One turn sends every row of this set to another row. A few are shown first. Where does it send the rows asked after them?
z984: -20, -142, 3, -315, -169, 294, -31, 158, -250, -256, 113, 85, -102, -198, 484
z880: -173, -28, 14, -174, -58, 136, 26, -113, 61, -536, 143, 283, 178, 342, 208
z677: 158, 265, -46, -199, -148, -237, -469, 203, 187, 98, 54, 389, 171, 120, -8
z273: 205, -16, -176, 93, 50, -308, -310, 218, -224, -173, -122, 317, 147, -362, 92
z369: -87, 345, -16, 85, 451, 204, -391, 135, -92, 282, -145, 98, 109, -12, -11
z303: 62, 91, 340, 248, 111, 94, 75, 98, -118, 3, 166, -126, 55, -71, -474
z810: 71, 397, -80, -128, -100, -259, -522, 48, 180, 6, 90, 335, 106, 138, 66
z381: 41, 490, -32, -27, -282, 354, -137, 11, 151, 13, -283, -89, 130, 53, -273
z339: -184, 253, 45, 24, 334, 311, -357, 94, -82, 352, -164, 202, 56, 50, 59
z80: -11, 138, 111, -453, 31, 51, -365, 193, 166, -381, 233, -94, -45, -255, 250
z723: 0, -174, 165, -131, -303, 465, 138, -198, 27, 167, 48, 251, 6, -62, -83
z26: -74, 302, -151, 185, 357, 244, 42, -42, 149, 127, 244, 255, 297, 93, 17
z949: 43, 73, 377, 222, 80, 1, 52, 163, -230, 150, 218, 9, 23, -7, -377
z666: 86, -30, 342, 232, 30, -25, 19, 184, -107, 81, 152, 39, -50, -93, -450
z61: 378, 305, 280, -137, -368, -223, -132, 23, -129, -111, 5, 113, 42, 207, 163
z191: 110, -65, -177, -31, -44, -295, -291, 291, -244, -251, -106, 276, 66, -390, -12
z256: -18, -254, 58, 0, -151, 280, -72, -19, -416, -29, -271, 276, -77, 62, -254
z20: -207, 258, 89, 115, 444, 213, -353, 205, -80, 242, -116, 80, -4, -29, 113
z102: 94, -128, -246, 15, 3, -276, -197, 188, -237, -353, -93, 346, 208, -291, 75
z130: 91, 247, -98, -46, 254, 453, -3, -334, 43, -206, -260, -193, 268, -57, -47
z954: -50, -343, -38, -35, -115, 230, -129, -60, -343, 74, -321, 126, -88, -63, -226
z687: -4, -125, 120, -131, -179, 482, 16, -139, 23, 339, 14, 355, 33, -109, -17
z496: -87, 233, -158, 250, 400, 227, -102, -152, 154, 63, 210, 287, 328, -77, 48
z543: -141, -82, 7, -332, -46, 239, 7, 66, -155, -200, 2, 54, -91, -151, 586
z40: 330, 391, 203, -215, -395, -188, -193, 96, -39, -152, -8, 33, 23, 35, 279
z843: 166, 13, 98, -109, 30, -100, -59, 44, -186, -345, 518, 17, 428, 153, 26
z594: 349, 335, 124, -113, -480, -239, -108, 10, -76, -114, -36, 174, 111, 91, 165
z485: 49, 163, -262, 77, -105, -97, -175, -11, 23, -511, -318, 47, -232, -218, 15
z319: 135, -80, 286, -118, 336, 147, -56, -60, -138, 164, 332, -220, -152, -217, 7
z770: 271, -28, 341, -50, 303, 144, -236, -14, -222, 166, 256, -198, -120, -190, 15
z425: 185, 183, -28, 37, 203, 394, 11, -348, 39, -182, -239, -241, 142, -118, -246
z709: -106, 105, -14, -335, 120, 149, -346, 187, 199, -427, 150, -84, 17, -401, 224
z242: -102, 21, 16, -366, 217, 101, -362, 209, 110, -444, 211, -83, -54, -236, 259
z840: -13, 46, -162, 112, 3, -180, -237, 99, 116, -490, -312, -57, -206, -189, -55
z805: -81, -39, -80, -30, 28, -52, -1, -60, 47, -546, 110, 346, 185, 330, 229
z64: 127, -95, 119, -246, -314, 428, 67, -231, 30, 219, -30, 327, 106, -59, -112
z334: -47, 67, -20, -111, -18, 61, 16, -158, 118, -492, 177, 224, 221, 378, 319
z232: -42, 528, 53, -88, -289, 430, -91, -84, 196, -90, -167, -24, 69, -43, -232
z859: 94, 160, -151, -53, 180, 497, -86, -346, 151, -173, -295, -150, 137, -147, -117
z903: 240, 76, 89, -199, 12, -80, 152, 8, -150, -339, 375, 11, 453, 134, 30

z859 moves to z334
z26 moves to z984
z840 moves to z496
Now these:
z40 moves to z303
z130 moves to z880

